X = ((131, 113, 136, 114, 114, 127, 143, 122, 135, 130, 130), (148, 124, 146, 133, 134, 128, 122, 112, 131, 125, 115), (116, 122, 106, 137, 116, 134, 153, 136, 123, 133, 145), (140, 127, 143, 121, 128, 144, 112, 127, 131, 123, 123), (140, 131, 119, 142, 135, 148, 126, 126, 128, 130, 136), (117, 141, 127, 143, 131, 129, 113, 128, 134, 130, 130), (117, 125, 114, 128, 122, 122, 123, 131, 115, 136, 125), (150, 127, 119, 137, 128, 141, 146, 126, 135, 124, 126), (120, 130, 122, 130, 125, 115, 123, 127, 127, 129, 125), (112, 133, 125, 136, 135, 134, 120, 135, 117, 137, 129))
The minimum -> 106
The entry just right of the smallest entry: 137
The entry just left of the largest entry: 134
Read off the 1st entry in reading order.
A: 131
Read off the 2nd largest entry.
A: 150
Read off the entry just right of the largest entry.
A: 136

M = [104 128 114 102 118 138 153]
Report the third entry from the left.
A: 114
Report the second entry from the right.
A: 138
The third largest entry -> 128

Read these off the matrix that follows.
1) Find the last entry, reading row by row.
2) Find the largest entry in the last row.
3) Find the top-left entry.
4) Find the top-right entry.
5) Find the entry directly below the smallest entry.
6) Find the fourth entry in reading order.
7) Find the entry in the bottom-left corner.
8) Find the median entry.
[[140 116 112 102 140]
 [135 114 112 106 136]
 [108 114 113 151 117]
 [139 151 152 135 133]
 [142 147 150 131 134]
 [105 106 108 150 113]
 [119 114 114 132 117]
 [140 154 151 127 130]
 [129 134 136 137 134]]
1) 134
2) 137
3) 140
4) 140
5) 106
6) 102
7) 129
8) 132

Read these off the array that follows. Rows and columns are numbered from 0.
1) Report the bottom-left entry.
2) Report the entry in row 1 and column 2.
3) Report the entry at row 2, column 2.
4) Report the entry just left of the largest entry.
5) Report the entry in the top-right corner.
6) Report the entry at row 0, column 2.
7) Report the entry in row 1 and column 0.
8) Report the entry at row 2, column 0.
array([[123, 131, 125, 130, 125, 144, 129, 129, 133, 121, 130, 128],
       [121, 125, 132, 125, 132, 132, 137, 125, 135, 130, 130, 122],
       [122, 132, 137, 135, 141, 127, 133, 110, 135, 114, 140, 114],
       [131, 143, 131, 118, 114, 126, 122, 121, 125, 129, 120, 133],
       [128, 130, 130, 122, 122, 127, 128, 138, 127, 135, 128, 131],
       [120, 136, 117, 127, 122, 120, 133, 119, 135, 133, 126, 122],
       [123, 125, 133, 124, 126, 117, 136, 121, 133, 136, 127, 122],
       [128, 135, 136, 118, 132, 129, 130, 127, 136, 124, 134, 127],
       [118, 134, 128, 127, 122, 132, 131, 137, 128, 134, 136, 124],
       [134, 140, 141, 106, 145, 129, 131, 136, 128, 133, 132, 130],
       [130, 118, 137, 126, 121, 139, 129, 134, 132, 124, 127, 135],
       [121, 135, 131, 120, 108, 114, 127, 140, 148, 125, 143, 131],
       [125, 130, 127, 128, 138, 132, 131, 126, 132, 124, 133, 124],
       [129, 138, 127, 132, 116, 124, 114, 152, 124, 122, 147, 134],
       [127, 132, 134, 131, 117, 129, 123, 130, 132, 119, 135, 130],
       [130, 128, 135, 130, 132, 136, 126, 123, 121, 124, 127, 127]])
1) 130
2) 132
3) 137
4) 114
5) 128
6) 125
7) 121
8) 122

data =
[[122 142 126 136 132 132 129 121 136 129 128 127 126 139]
 [128 127 131 130 127 127 126 126 130 132 124 129 129 128]
 [131 123 125 122 127 128 130 134 122 124 131 127 128 123]
 [129 127 127 127 128 128 128 129 127 127 128 128 128 128]
 [128 128 127 128 128 128 128 129 128 128 128 128 128 128]
 [129 126 128 127 127 127 128 129 127 128 127 128 129 127]
 [128 128 131 132 128 127 126 125 132 132 124 129 128 130]
 [136 112 126 115 123 124 130 139 116 124 131 128 130 115]
 [130 125 124 123 127 128 130 133 123 124 131 127 128 125]
 [137 106 131 117 121 121 126 138 117 129 126 130 132 112]
 [138 106 130 115 121 121 127 139 115 127 128 129 132 111]
 [127 129 134 134 128 127 124 122 134 134 122 130 129 131]
 [125 135 127 132 130 130 129 125 132 128 128 128 127 134]
 [129 126 133 131 127 126 125 125 131 133 123 130 129 128]
 [128 127 129 129 128 128 127 128 129 129 127 129 128 128]
 [126 132 132 135 129 128 125 122 135 133 123 130 128 133]]
Counting starts at 0.
Which number is the entry in the bottom-right corner? 133
The bottom-left entry: 126
Which number is the entry directly below the largest entry? 127
Which number is the largest entry? 142
Which number is the entry in the top-right corner? 139
Which number is the entry in the top-left corner? 122
The entry just right of the largest entry: 126
Which number is the bottom entry of the column that holds the largest entry? 132
The entry in row 2 and column 0 is 131
The entry at row 1, column 0 is 128
Which number is the entry in row 2 and column 2? 125

Read these off the grid that follows.
1) Which number is the bottom-left entry?
2) Which number is the centre entry?
3) Which number is the largest entry in the first column?
4) Which number is the third entry, reading row by row?
5) Which number is the entry just left of the centre entry?
6) Which number is the top-right entry?
7) Which number is the largest entry in the last row?
8) Which number is the entry just right of 134?
[[115 122 137 124 112 135 133 126 109 132 117 131 125]
 [118 121 134 126 106 141 128 124 109 132 118 132 126]
 [110 124 136 122 106 141 132 123 112 130 119 127 125]]
1) 110
2) 128
3) 118
4) 137
5) 141
6) 125
7) 141
8) 126

A = [134, 132, 150, 123, 129, 141, 144, 123, 133, 127, 124, 147, 118]
Which number is the entry just left of 132?
Answer: 134
Which number is the entry just right of 127?
Answer: 124

Read these off the array that follows.
1) What is the maximum?
2) What is the entry just right of 114?
3) What is the entry in the top-left corner?
4) What is the entry directly below 109?
5) What is the last entry, reading row by row?
6) What is the entry directly above 103?
7) What is the entry just right of 122?
8) What is the entry just left of the smallest entry?
[[138 123 123 133 125 111 150 157]
 [128 127 129 131 109 117 124 129]
 [139 131 129 120 114 122 126 130]
 [126 123 103 139 131  99 154 143]]
1) 157
2) 122
3) 138
4) 114
5) 143
6) 129
7) 126
8) 131
